(126): [163 181 129 177 137  71 142 129]
(107): [142 123 169 122 114 117  90 180]
(94): [133  85 139 116 119 148 148 130]
(52): [124 129 157 123 114 108 146  92]
(95): [153 221 100 124 117  94 155 168]
shift -1: [153 221 100 124]
[152 220  99 123]
shift +1: [163 181 129]
[164 182 130]
shift -1: [169 122 114 117]
[168 121 113 116]

(47): [180 196  96  44  77  51 160 198 163 200 175 179 166 176 163 179  74]
(8): [ 63 171 114  59 149  80 135 152 203 168 198 214  79 144 148 128 131]
(87): [ 43 138  98 157 101  44 174  80 168  63  70 120 106 125 118 195 123]
(118): [181 145 179 198  61  55 146 145  81 188 163 141  91  79 193 172 103]
(36): [137  57 110  92 157 214  69  82 122 150  99 215 125  59 124 171  56]
shift -1: [99]
[98]
shift +1: [163 200]
[164 201]
shift +1: [79]
[80]

(108): [140 116 102 168 117  84 136 190]
(130): [128 198  97  92 188 196 140 104]
(68): [152  48 179 174  57  54  95 121]
(76): [ 86  95 141 146  93 138 115 115]
(125): [ 79 191 121  59 179 240 139  59]
shift -1: [191 121]
[190 120]
shift -1: [240]
[239]

(13): [127 129 227 223 138 231 138 137 116 134 138 128 124 120 216 225 134 125
 117 127 122 221 235 226 231 128 124 215 231 230 135 217 134 133 123 226
 137 218 216 234 221 116 218 222 129]
(159): [235 217 124 230 218 227 229 236 214 237 125 120 130 237 234 224 125 236
 227 126 220 222 235 127 124 219 119 234 124 118 228 129 235 132 230 126
 124 135 124 218 128 128 125 232 214]
(64): [235 217 124 230 218 227 229 236 214 237 125 120 130 237 234 224 125 236
 227 126 220 222 220 127 124 219 119 234 124 118 228 223 235 132 230 126
 124 135 124 218 128 128 125 232 214]
(120): [223 222 231 234 133 223 220 227 125 130 136 129 224 134 221 229 131 230
 122 138 127 229 223 218 238 234 219 228 228 224 133 131 227 122 133 123
 136 131 224 235 218 227 131 125 131]
(67): [235 217 124 230 218 227 229 236 214 237 125 120 130 237 234 224 125 236
 227 126 220 222 235 127 124 219 119 234 124 118 228 236 235 132 230 126
 124 135 124 218 128 128 125 232 214]
(99): [216 132 131 228 136 215 124 233 126 216 224 133 233 124 220 128 224 232
 122 229 121 120 139 234 214 233 222 232 221 117 125 133 138 230 225 215
 136 236 117 235 117 224 118 136 220]
shift +1: [124]
[125]
shift -1: [132]
[131]
shift +1: [135 124 218 128]
[136 125 219 129]
shift -1: [128]
[127]
shift -1: [128 125]
[127 124]
shift +1: [122 138 127]
[123 139 128]
shift +1: [128 125]
[129 126]

(80): [222  68 101 153 158]
(119): [217  47  99 147 126]
(38): [ 56 127  85  53 116]
shift -1: [101 153]
[100 152]
shift -1: [153]
[152]
shift -1: [222  68 101]
[221  67 100]

(148): [146 136 118 130 144 137 111 112 113 112]
(10): [134  94 118 122 127 124 150 134 133 152]
(150): [128 128 128 128 128 128 128 128 128 128]
(89): [126 126 120 133 130 119 124 144 121 122]
(106): [135 144 132 112 136 149 137 136 129 140]
(156): [ 89  66 144 176 140 235 165 147 123  53]
shift +1: [112 113]
[113 114]
shift -1: [124]
[123]

(105): [104 164  51  46 129  54 142 139  54 116  80 152 129  58 142  31 133  85
 133 154 160 168 110  90 149 100 142 147]
(74): [252  93 200 202 136 232 116 200 218 117 247 111 105 232 158 229 112 205
 220 101 167  86 190 189 163 246 114 121]
(31): [132 101 166 168 126 161 122 120 164 144 138 106 136 157 120 180 125 150
 117 111 107  94 133 147 113 134 127 113]
shift +1: [133 147 113]
[134 148 114]
shift +1: [122 120 164]
[123 121 165]
shift -1: [112 205]
[111 204]
shift +1: [129  54 142 139]
[130  55 143 140]
shift -1: [111]
[110]
shift +1: [205]
[206]

(56): [ 71 187 132 169 108 113  82 132]
(59): [111 152 127 137 105 123 108 123]
(123): [132 194 117 123  45 117  30 110]
(161): [161 120 116 119 127 127 132 116]
(104): [114 136 138 120 104 146 118 123]
(50): [ 78 108 164 139 149 166 121 146]
(124): [127 119 124 129 125 120 144 124]
shift -1: [30]
[29]
shift +1: [127]
[128]

(15): [172  87  81 112 209 130  43]
(51): [ 48  39 144 137  51 172 216]
(28): [105 179  40 214 170 189 182]
(140): [105 177  40 214 170 189 182]
(127): [ 71 213  71 181 129  67 158]
(141): [ 37  67 146 140 201  46 112]
(9): [156 147 210 167 128 149  66]
(146): [146  79 135 149 124  44 160]
(143): [181 171  61 184  93 148 207]
shift +1: [ 39 144]
[ 40 145]
shift +1: [ 37  67 146 140]
[ 38  68 147 141]
shift +1: [ 39 144 137]
[ 40 145 138]
shift +1: [144 137  51]
[145 138  52]
shift +1: [201  46]
[202  47]
shift -1: [146]
[145]

(75): [153 106  99 117 124  95 124 104 103 159 142 105 110 125]
(85): [178 142  81 183 134 142 161  89 130 217 112  86 120 136]
(45): [178 142  81 183 134 142 161  89 130 217 112  86 133 136]
(135): [125 115 100 182 126 136 137  71 136 112 135  79 129 138]
shift -1: [81]
[80]
shift +1: [ 71 136 112]
[ 72 137 113]
shift -1: [115 100 182 126]
[114  99 181 125]
shift -1: [ 99 117 124]
[ 98 116 123]

(158): [ 89 118 103 113 119 162 137 122 136]
(84): [112 134 131 130 159 123 117 132 139]
(114): [127 106 112 117 113 125 151 102 117]
(62): [138 117 154  98 116  98 122 115  78]
(66): [129 116 155  99  86 118 116 118  66]
(54): [181 121 180 108 157  33 116 108  68]
(24): [137 145 186 126 141  90  76 147  81]
shift -1: [121 180 108 157]
[120 179 107 156]
shift -1: [116  98]
[115  97]
shift +1: [118]
[119]

(39): [106  75 123  90  84  86  72  62 145 101  72  65  87 110  75 129 140  74
 115  69  61  68  75  97  72 137 159 139  74  71 123 135 100  64 129]
(72): [ 56  86  57  83  97  82 115  82  43  72 122 109  42  54  88  49  45  99
  47 101 118 109 143  48 167  73  42  70 126 144  96  70 119 164  82]
(92): [ 56  86  57  83  97  82 115  82  43  72 122 109  42  54  88  49  45  99
  47 101 118  80  83  34 108  45  47  40  89 100  60  46 105 134  50]
shift -1: [100]
[99]
shift -1: [106]
[105]
shift +1: [75 97 72]
[76 98 73]

(121): [101  65  94  21 153 182 205]
(165): [119 112 120  75 112  91 156]
(58): [141 143 105  88 124  80  61]
(82): [101  65  94  21 129 133 128]
(2): [166 117  94  54 142  90  75]
(160): [101  65  94  21 153 182 103]
(60): [119 112 120  75 112  91  82]
shift +1: [112]
[113]
shift -1: [112 120  75]
[111 119  74]
shift +1: [65 94]
[66 95]
shift +1: [ 94  21 153]
[ 95  22 154]

(69): [142 137 219 224 165]
(122): [210 137 219 224 165]
(111): [210 137 219  90 165]
shift +1: [224]
[225]
shift +1: [137 219  90]
[138 220  91]
shift +1: [210]
[211]

(138): [ 88 172  80  86 169 170  80  81  66  86 169 167 170  88 166 170 165 168
 173 168 168  84  83  87 167 172  80  83 168 169  92 170 167  78 164 164
 173 167]
(109): [148 112 157 154 110 107 153 153 156 152 108 107 108 150 109 108 109 110
 108 107 106 155 157 155 108 111 157 152 108 108 149 109 111 155 109 110
 108 107]
(91): [ 78 171  78  82 172 170  83  75  64  82 169 168 170  85 167 170 167 170
 173 174 170  79  80  74 172 171  83  88 171 176  86 174 167  69 164 168
 172 167]
(65): [ 52 186  58  66 188 193  60  53  37  61 185 185 190  54 185 184 180 183
 191 194 184  61  62  63 183 189  60  62 186 188  63 187 192  49 183 182
 191 189]
(19): [174  86 177 166  91  96 164 176 184 167  94  94  91 175  95  92  94  91
  93  94  92 167 170 175  96  86 167 170  94  94 171  87  89 175  93  92
  88  88]
shift +1: [108 109]
[109 110]
shift -1: [92 94 91 93]
[91 93 90 92]

(93): [164 174  34 221]
(147): [140  84  11 143]
(100): [175 117  16 199]
(168): [164 174 158 131]
(151): [116 174  34 221]
(57): [ 95 116  28 150]
(90): [140  84 119 122]
shift -1: [164]
[163]
shift -1: [84]
[83]
shift -1: [ 95 116  28]
[ 94 115  27]
shift -1: [164 174 158]
[163 173 157]
shift +1: [174]
[175]
shift +1: [174]
[175]

(170): [114 116 149 197 174 102 210 141]
(17): [134 121 127 118 140 115 119 125]
(101): [118 135 123 143  98 165 137 134]
(175): [120 133 123 139 104 156 135 132]
(11): [161 204 115 179 142  79 177 153]
(110): [121 132 122 138 102 159 134 132]
(22): [146 110 130 100 174  75 107 116]
(12): [134 121 127 118 116 106 118 127]
(153): [186  76 174 160  24  65 138  86]
(27): [ 75 177 221 106 118 109 121 128]
shift +1: [102 159]
[103 160]
shift -1: [149 197 174]
[148 196 173]
shift -1: [118 140 115 119]
[117 139 114 118]
shift +1: [75]
[76]
shift -1: [123 139 104]
[122 138 103]
shift -1: [134 121]
[133 120]
shift -1: [118]
[117]

(6): [171 176  72 111  84]
(98): [126 162  92 130 119]
(131): [171 176  72 111 158]
(77): [155 155  83  77 171]
(49): [ 29 157 164  67 143]
shift -1: [155 155  83  77]
[154 154  82  76]
shift -1: [130]
[129]
shift -1: [155  83]
[154  82]

(63): [139 118 145 119 162 179 108 145 162  99 123 104 173  95 133 114 100 161]
(44): [143 115 150 115 173 196 104 150 173  91 121  98 188  86 134 109  92 173]
(35): [108 145  97 145  66  36 160  97  65 177 137 168  44 184 120 153 176  65]
(128): [138 119 143 119 160 176 110 144 159 101 124 106 170  97 132 114 101 159]
(139): [148 112 158 112 190 221  95 159 190  80 120  88 210  72 137 104  80 189]
shift +1: [133 114]
[134 115]
shift +1: [101]
[102]
shift +1: [188  86 134 109]
[189  87 135 110]
shift -1: [ 66  36 160  97]
[ 65  35 159  96]
shift +1: [160  97  65]
[161  98  66]
shift +1: [196]
[197]
shift -1: [114]
[113]

(5): [ 41 112  41  40 186]
(116): [235 112  41  40 186]
(70): [235 147 236 235  81]
shift -1: [147]
[146]
shift +1: [147 236 235]
[148 237 236]
shift -1: [ 41 112]
[ 40 111]
shift -1: [112]
[111]
shift -1: [235 147 236]
[234 146 235]
shift +1: [41]
[42]
shift -1: [41]
[40]

(167): [130  82 145  57  95 124 164 115 121 146 160  56 104 139 117 152 203 130
 154 121 118 134 164 155 135  97 172 173 108 127 188 156 186]
(30): [121 140 150 137  78 146 147 123 146 160 196  94 135  83 179 179 150 115
 169 144 123 123 137 136 137 146 181 160 142 115 157 135 159]
(177): [139  56 121  31 149  99 149 118  98 113  87  79  91 196  49  96 191 147
 112 102 123 139 162 150 127  68 117 144  86 144 165 155 158]
(193): [122 169 131 184 118 142 116 134 144 136 150 155 149  90 170 145  91 119
 136 144 131 121 107 117 130 161 133 117 152 119 105 113 111]
(192): [140  61 111  39 170  97 137 121  91 100  61 103  92 208  36  77 172 152
  95  97 125 141 156 144 121  69  95 126  86 150 147 151 139]
(55): [123 125 151 113  76 141 153 120 142 160 194  78 127  93 168 179 168 116
 170 140 121 126 144 142 137 132 186 168 133 116 170 141 172]
(103): [138  57 125  29 138 103 152 116 100 118  99  73  91 190  59 103 197 145
 119 102 122 140 166 152 127  71 128 151  90 143 173 157 165]
(37): [129  88 148  64  91 129 162 115 125 151 169  58 109 130 127 158 198 128
 159 124 119 132 163 152 136 102 176 174 112 126 187 155 186]
(46): [131 117 122 115 143 121 125 128 118 117 106 134 123 146 106 112 127 134
 116 121 128 131 129 129 125 118 112 122 120 134 124 130 122]
(197): [129  90 147  67  89 127 162 116 125 151 171  57 110 130 128 159 198 127
 160 125 120 132 163 152 136 104 178 173 114 125 187 155 186]
shift -1: [162 115]
[161 114]
shift -1: [142]
[141]
shift -1: [144 142 137 132]
[143 141 136 131]
shift +1: [134]
[135]
shift +1: [86]
[87]
shift -1: [160]
[159]
shift +1: [118]
[119]

(134): [128 117 181  89  89 197 128  95  84  70 125 129  94  95 159 156 123 128
  68]
(3): [110 115 122 135  97 126 128  98 116 133 128 126 112 177 151 185 128  78
  35]
(34): [ 65 162 201 128 130 116 155 115 168 110  88  57 133  98  96 135 101 147
 123]
(195): [109 143 117 176 152  73 195 125 169 172 136 100 199 119 108 167 110 110
 128]
(102): [ 90 129 128 128  98 151  88  97 118  84  87 153  53 173  83 106 168 128
 124]
(14): [128 116  76 100 120 160  66 119 141 121 109 133  83 193 115 155 173 128
 135]
(187): [169  87 128 114 144 138 108  85 148 127 126  67 150  83 150 158 116  84
 117]
(26): [153 121 105 127 177  92 145  68 106 165 110 165 124 143  94  97 173  52
 131]
(185): [134 134  94 121 128  97 147 118 105 143 167 140 137 146 176 158 151  76
  47]
(78): [134 161 140 152 171 128 183 129 128 184 114 133 128 137 100  72 128 129
 146]
shift -1: [121 128  97]
[120 127  96]
shift -1: [114 133]
[113 132]
shift +1: [143]
[144]
shift +1: [144 138]
[145 139]

(7): [ 66 153 166 153 128  66 228 227 227 140  78 128  41 141 128 177 190 165
 153 202 165  54 165 103 140  53 178  91 178 103 203 215 103 165 215]
(32): [214 116 102 116 144 214  33  33  33 131 200 144 241 130 144  89  75 102
 117  61 103 227 103 172 130 228  88 186  89 172  60  47 172 102  46]
(129): [221 114  99 114 145 220  24  24  25 130 206 145 250 129 145  86  70 100
 115  55 100 235 100 175 131 236  84 190  85 175  54  39 176 100  39]
(132): [ 63 154 167 154 128  63 232 232 231 141  76 128  37 141 128 180 193 167
 154 206 167  50 167 102 141  50 180  89 180 102 206 219 102 167 219]
shift +1: [128  66]
[129  67]
shift -1: [227 103]
[226 102]

(166): [111 116 113 149 117 107 142 111]
(163): [175 159 169  72 157 183  90 174]
(21): [192 171 184  51 168 203  76 191]
(81): [ 96 106  99 167 108  90 155  96]
(96): [195 174 187  46 170 208  73 194]
(42): [224 193 213  12 188 241  50 222]
(189): [ 69  88  76 200  91  58 176  70]
(145): [202 178 193  38 174 215  68 201]
(162): [181 164 175  64 161 190  85 180]
shift +1: [224 193 213]
[225 194 214]
shift +1: [174]
[175]

(16): [175 138 172 205 200]
(149): [168  42 158 116  36]
(154): [136 189  79 122 123]
(71): [153  52  57 173 208]
(179): [ 67 174 145  37  37]
(115): [111 170 192 196 232]
(23): [127 111 142 179  85]
(182): [ 92 108 227 152 162]
(113): [175 228  70 224 229]
shift -1: [138]
[137]
shift +1: [136 189  79 122]
[137 190  80 123]
shift -1: [145]
[144]
shift +1: [192 196]
[193 197]
shift +1: [175 138 172]
[176 139 173]

